Here are some points, one per row:
[-37 -18  -5  -8  10  -7  -4  41 -33  24  26  32  -1 -18  36 -25   2  17 -11  36 -38  13 -36 -47
 -22 -24 -46  -8 -16 -30 -15 -20]
[-49 -31 -41 -37 -14  15  30  11  -4  21   9   4  -5 -29 -20  21 -33 -13  13 -44 -22 -13   8 -27
 -36   0 -20 -16 -27 -17   6 -10]
[ -6  11 -44 -12  14  23 -25 -24  10   8  32  -2  35  33  -3 -14 -23  33  30  28  24   2  21  11
  -4  19 -53 -32  20  19 -20 -39]
[-27   8   3   1 -26 -53  12 -11   2 -27 -39   4   4   3 -43 -43  -9  25  -1  12  20 -11  -3   2
 -18 -33   0 -43  -9 -22  29   2]
[-19   7 -14 -20 -21   2   7 -23  34  37 -10 -11  32 -16  28  18   4 -26  17  15 -26 -42  17   6
 -21 -21  -5 -19  -5  -8  43  49]
[ -7  21  27  27  54  44  54  18  31  39  60 -22  -4  16 -42 -20 -10  14 -25 -27 -35 -28   4   5
 -38   5 -22  15   9  15  38  32]
[-36 -24  -4 -12  38  -8 -31 -17  -2  19  -5 -18 -18  16 -28  -5   9 -12 -12  38 -14 -38 -37  26
  13  13  31 -25 -54 -12  10  -9]
[ 41  28  29  -3  24  35 -22  18  27  -4  46  44  32 -19   8  44  54  21  33  -9  67  27  10   6
  15  13  34  18  10  -8  42  11]
[-17  12 -25  28 -25   7  27  11   3  -9 -22  11 -26  24 -24  29  25  46  41 -10  30   2  15  -7
  18 -10 -22  18 -37 -18 -22 -67]
[ 25   0  24 -35   9 -13  17  -8  27  -6  -1 -42 -25  19 -20  39  17  -9   9  27  -6  29 -41 -39
  29  -7 -29 -28   5 -32 -34   1]
[ -5 -15  -8  20 -19  -4 -27  20 -32  12 -18  -5 -42  26  22   5  14 -17   5 -21  27 -15  13 -17
 -41  -8  16  -7   1 -34 -41  16]
[ 23  33 -22  23  24   1 -16  19 -11  -1 -32 -47  -8   6 -20   9 -23 -22 -23 -15 -16  22  27  16
 -21   0  30  44 -15  20   9   0]
[-15 -25 -24 -18 -23   7 -19  11 -21  14 -16   3  25  17  34  -7  53  -4  62  -8 -11  12  13 -17
  37  44   3  38  13   0  23  33]
[ 35  12 -12 -10  -1  27  -3 -19 -14  21 -10 -29  -4 -20  24 -33   2  12  -7  20   8  10 -34 -25
  13 -31  -5   3 -38   4  -3  -3]
[ 32  39  18 -23  -3   0  -1  33  21  27 -10  42  20 -10  19  -6 -42   3  13  -6 -36  22 -11  18
 -15   4   5 -29 -32 -26   9 -19]
[ 10   0  -2 -16 -14 -65 -36   7  11  19 -17 -24   2 -50 -38   7   7 -43 -10   2 -11   1  -4  -2
  25  17 -30  -4 -29  -3 -24 -10]
[ 39  23  45  36  -8  -8 -37 -50 -36 -43  16   0 -10  11 -20  15  12 -10  30  34 -21  48 -10  41
  -8  35  22  17   2  35  23  -9]
[-14  -4  35  27  31   0   4   7  45  34  -9  16   3  -2  -6 -32  36  30   2 -19 -37   8 -36  11
 -18   3 -25  -7  18  -4 -54 -31]
[-10  64   0  -5  37  -9 -31  19  -8   6 -18  -9   7 -19 -39  13  -6  21  25 -24 -16  -2 -10  30
  16 -17  29  -1  39  -8  -3  -7]
[-49  -7  13   4 -27 -37  13 -17 -34 -36 -19  -1  -4 -18  -1 -10  -2  -7 -55   0  15 -30 -28 -20
  -3  -8   1  20   7 -17  11   2]
[ 18   0  27  13 -12  29 -26  26 -31 -30 -19 -30  13  -6 -24  21  27  29 -36  14 -22 -39 -17 -28
 -21  -2 -12  12   0   6  29   6]
[ 44  38  -6  55  -3  30  19  37 -18  45 -25  41  33  -4   7   3   0   1 -10  39  22  16  34  32
  26  63  13  17  17   6 -14 -12]
[ -3 -15 -18 -31  26 -16 -28 -47 -51 -20  11  16 -34  10  16  16 -56 -10 -10 -25  10 -29 -17 -27
  16 -36 -14  21  13 -11  25 -30]
[ 12  21  49  22  24   8  -9  12  35  28  -8   8  -8  37  36  21   7  -9  -4 -31  13 -39  12   9
  -5   0 -15   4 -11 -43 -32   5]
[ 11 -32 -17   7  12 -11  15   6   1 -36  13  16  14 -31  13  -6 -10 -22 -15   3  -8  14 -41  20
 -13  17 -24  -9  29  19  20 -11]
[ 12   3 -62 -14 -25 -52  -4 -45   0  -2  -2 -14 -11  10  24   2  50   0 -19   9  12 -12  -7 -12
  -1  12  -6 -30  15  28   6  41]
[ 60  16  23  -8  18  50  53  32  32  26  -1  40   2  58  -6  26  36  -8  24  17  24  -5 -31   7
 -16 -44 -17 -29  17 -27  -3  10]
[ 17 -36  -4  13 -37 -13 -53  13   9  -5  -1 -56 -16 -36  -3   8 -18  35 -12 -24   3 -23  -2 -22
 -13 -32   3 -37   8  28 -16   8]
[-27 -44 -37 -36 -11 -23 -44  12  27 -18  36 -17 -17  44  23  13  17  -2  11 -25   3  31   8  56
  17  24  10  30  34  28  42  21]
[-53 -31   1  32  29  32 -27 -40   0  31 -18  21  29   1 -11  32   4   2 -41 -28  13  33  -7 -28
  -5  -9  14 -37   1 -24 -28  -5]
[-30   8 -35  -4   7  31  -3   7  28  -7 -10  27   7   4 -20 -24  27 -29 -22 -29   9  23 -38 -32
   6 -11  10  13 -26  22  25  -6]
[ 32 -18  -9  41  19  -2   8  -5  38  32  -1  20 -20  -8 -20  13   4  -8 -17  -3 -47 -31   0   4
  14   9  -2  33  13  23   9  30]
[ -3 -16   9 -19 -47  18 -13   7 -24 -33   0 -10 -21 -36 -41  -2 -37  24  14 -27 -17 -13  -9  28
  17  26 -40 -15 -24 -33  21 -19]
[ 19 -40   3  12  17 -12  23  44 -28 -28  25  -4  33  24 -21  13  14 -37  -1 -32 -16 -15  11 -27
  -9 -45 -28 -28 -10 -18  -7 -11]
[ 18   1  19 -44  14  21   6  21 -46  -1 -38 -15   5  14 -20  -6 -25  -6  -8   7  -6  22  15 -10
 -37  15  -7 -34  13   5 -21  39]
[-31  -7  -5   9 -17 -23  21  19 -10   4  38  10  -5  -6  19  21  14  12  -2  45  68  33   4  70
  20  48  21  46  29  -4   2   6]
[ 36   0  26   8 -16  17   9 -29  10   4  16  -7  29 -31 -16 -40  21  -6  -3 -30  21 -27  34 -13
  27 -11 -32  27  17 -14 -20 -45]
[ 32   4  -6  39  28   3   5  -1  15  -4  28 -18 -30 -34 -33 -35 -24 -11  34  24  28  21  43 -18
  17 -17  31  28 -22   9  11  55]
[-29 -19  -5   3 -48  13  -7 -41 -39  16 -19   1 -47 -56 -23 -18 -16 -45  29   6   6  -6 -29  29
 -20 -32  11   1  42  11  11  25]
[ 25  45  27   2  45 -17 -12  -5  -5 -24 -26  -4 -31 -41  32 -24   1 -15   2 -24   5 -31 -14 -15
  -1  25 -36 -12  -3  28   6  -9]
[ -4  34 -22   5  -1  14  21  18 -25  -7  12 -41 -34 -24   8 -42  11 -61 -27  -8 -31 -30  -4  18
   1 -50  23 -52  -8  -7 -31 -96]
[ 20   2  44 -31  -6 -19 -25 -37 -28  14  12 -35 -26   8  10 -20  -9  35  -2   0  17  35  43  -5
 -19  21  37  32   5  -7 -19 -27]
[-18  42 -23  20 -23  14  -6 -14  25 -31 -15 -19  32  15   7 -10 -40 -15  12  -8   0 -33 -33 -26
 -31  32  15   8  44 -18   4  19]
[ 27 -22  -8   6 -19  27  18 -30  14 -36  11   9   3 -13 -26  17 -27 -39   6   5  -4 -13  -7 -42
 -22  20  11   5   8  21 -38 -16]
[-13  15  12  28 -33 -17  29  20 -15   7  39  21  -4  11  20  23  10  40  52  33 -20 -14   3   0
  23   0  41   3   6  -5 -11  31]
[ 18 -40 -31  -3  32  20   3   2  -7 -43  -5 -22  22 -23  13   1  21  22  27  42   4 -15  44  47
  14  16  33 -14   4 -27 -36   4]
[ -6  -4  -8  32  34  -6   2 -11 -45  -5 -11   6  14   5   6  16  13 -14  15 -23 -26  14  19  12
 -14 -14 -26  10  -3 -25   1  18]
[ 10 -26   4  -5   9 -27  -8  14  27 -34 -31  13  20 -15  20 -37 -29   9  17 -11 -42   7  -9   5
  -3 -39  22   8  21   6  -4   9]
[  4   6 -38 -30 -16  -9  -9  -1  14  15   3   0 -31  -9  19 -11  22  32  -5  33  -2  31   0 -23
 -25  16 -10  32  25 -19  15 -32]
[ 15 -38 -25 -12 -40   7 -21   0   1   6 -38 -43  -1 -11  11  -1 -35  -6 -49 -30  -1  29 -32  24
   2 -18   4   3 -27 -29  13  -8]
[-33 -13   6 -21  25   7  23  37   1 -20 -31   0 -39 -27   3 -11 -18  10  -8   2  38  11  34  16
  61  47  24  17  46  70  19  35]
[-29 -26 -11 -47 -17 -23 -23 -43   0 -24  15  29  28 -14   6  25  23   4   1  25  -6 -26  29  -3
 -29 -22 -20 -13 -38  -7 -29 -10]
[-19   8   6 -33 -16   5  32 -24 -16  -1 -27 -21  23   8  15  38 -10  11   0  21 -11  -6  15  34
  51 -19   6  73  28  50   8  28]
[-14  17  11 -14 -25  -4  22 -33  12  -6  10 -17   7  -8  -8 -31  16  -3 -40 -25 -26  31  29   0
 -22  -7 -22   9 -10 -28 -20  29]
[-12 -18  19   5 -14  13 -21  34  30  14 -16  14   3  23  17  13  30 -18   2  21  -3  -9  15 -25
 -32 -11  18  19 -15  26  38 -29]
[ 16  -8 -27  43  17 -23   7 -19  -4  17 -12  -1  -9  31   7  24 -31  40  15 -24  16 -13 -20  11
  -4 -28 -38  -6 -40  -4  -8 -15]
[  4  43  19  44  10  55  15  15  34   8  61  19  21  38  68   6  -9  -1 -21  32 -10   3   1  -3
  33 -15 -19 -34 -29 -38 -14  15]
[-14  17 -15 -16  -1 -56 -18   4   4 -54  -7  11  -1  -6 -43   4 -23 -35 -23   3   9  23  19 -28
 -12  -4 -13  -1   6 -40 -10  10]
[ 22   7  14   9  40 -12  48  47  25  54  63  37  77  19  36  57  21  51  11  23  39  24  -4  11
 -17 -30  21  12   7  38  11   8]
[ 21   7  -7 -23  21  -9  12  -4  -8   1  14  29 -45  -9 -35 -42 -35 -17 -46 -12 -18 -49 -32 -18
 -22  15  16  22  -2 -20 -45  -4]
[ -4  21  32  26  -1  -9  57   2  24   0  41   1  -7 -11  35  47  -8   2   6 -34 -28  18  -7 -40
   6  22   7 -41 -23  14  10 -27]
[-16 -25  40  -3  20  -9  16  -8  32  -9 -29 -14  22  26  18 -22 -18  -4  35  34  35  31  30  -7
  20  17  48  21   8 -12  28 -29]
[-30  -8  -3 -26 -33  13 -39  18  23  21  21  48  -2  30   5   6   7   2 -15  29  13   3  43  11
  -8 -13  -4 -14 -13  36 -24  -3]
[ 25  -8  -2  13 -10 -16  -1 -14 -36  18 -13  -2 -22  16 -17 -18  -2  11 -25  13 -10  27  55   5
  65  33  33 -18  67  15  79  18]
[-17  27  -6 -15 -13  23  10 -39 -10 -41 -40  14 -18  -8  -8  11  16  40 -12  -7 -17  26   3  26
  16  -1  22   4 -18  50 -15  26]
[-28  16  32  21 -24   3 -33  12 -14  -8  12 -23  26  15 -25 -41 -21 -26   7  -7  23  -9 -32 -19
  30   1 -23  -7 -22  37 -27  26]
[  2 -33 -26 -45 -24 -20  12 -13 -38  25  19  17  28  30   6 -35  10  -1   5 -47  15 -28 -31   0
  20  25  37 -16 -25  20 -13  21]
[ -4  -8  41   5  27  18  32   2  20 -12 -18   0 -24  21  34  -8  -8 -19  11   8  22  -8   4  26
 -22  15 -36 -19 -16   8  26 -19]
There is one direction along which these points spread out most. Take the direction at right angles to it along which they spread out most. Then take the direction at right angles to both along which they spread out most. Go by this last direction. For each point below, how far along it does it lie, from 0 to 99? 50 is the average, and the first point above lies past it. One standard deviation of the points above along it is 16.
[ -4  21  32  26  -1  -9  57   2  24   0  41   1  -7 -11  35  47  -8   2   6 -34 -28  18  -7 -40
   6  22   7 -41 -23  14  10 -27] 44
[ -7  21  27  27  54  44  54  18  31  39  60 -22  -4  16 -42 -20 -10  14 -25 -27 -35 -28   4   5
 -38   5 -22  15   9  15  38  32] 13
[-33 -13   6 -21  25   7  23  37   1 -20 -31   0 -39 -27   3 -11 -18  10  -8   2  38  11  34  16
  61  47  24  17  46  70  19  35] 33
[ 18   0  27  13 -12  29 -26  26 -31 -30 -19 -30  13  -6 -24  21  27  29 -36  14 -22 -39 -17 -28
 -21  -2 -12  12   0   6  29   6] 38
[-27 -44 -37 -36 -11 -23 -44  12  27 -18  36 -17 -17  44  23  13  17  -2  11 -25   3  31   8  56
  17  24  10  30  34  28  42  21] 79
[-13  15  12  28 -33 -17  29  20 -15   7  39  21  -4  11  20  23  10  40  52  33 -20 -14   3   0
  23   0  41   3   6  -5 -11  31] 61
[-14  17 -15 -16  -1 -56 -18   4   4 -54  -7  11  -1  -6 -43   4 -23 -35 -23   3   9  23  19 -28
 -12  -4 -13  -1   6 -40 -10  10] 52
[-12 -18  19   5 -14  13 -21  34  30  14 -16  14   3  23  17  13  30 -18   2  21  -3  -9  15 -25
 -32 -11  18  19 -15  26  38 -29] 61
[-18  42 -23  20 -23  14  -6 -14  25 -31 -15 -19  32  15   7 -10 -40 -15  12  -8   0 -33 -33 -26
 -31  32  15   8  44 -18   4  19] 41
[-29 -26 -11 -47 -17 -23 -23 -43   0 -24  15  29  28 -14   6  25  23   4   1  25  -6 -26  29  -3
 -29 -22 -20 -13 -38  -7 -29 -10] 93
[-15 -25 -24 -18 -23   7 -19  11 -21  14 -16   3  25  17  34  -7  53  -4  62  -8 -11  12  13 -17
  37  44   3  38  13   0  23  33] 76
[ 17 -36  -4  13 -37 -13 -53  13   9  -5  -1 -56 -16 -36  -3   8 -18  35 -12 -24   3 -23  -2 -22
 -13 -32   3 -37   8  28 -16   8] 53
[ -5 -15  -8  20 -19  -4 -27  20 -32  12 -18  -5 -42  26  22   5  14 -17   5 -21  27 -15  13 -17
 -41  -8  16  -7   1 -34 -41  16] 61
[ 12  21  49  22  24   8  -9  12  35  28  -8   8  -8  37  36  21   7  -9  -4 -31  13 -39  12   9
  -5   0 -15   4 -11 -43 -32   5] 42
[ -4  34 -22   5  -1  14  21  18 -25  -7  12 -41 -34 -24   8 -42  11 -61 -27  -8 -31 -30  -4  18
   1 -50  23 -52  -8  -7 -31 -96] 31
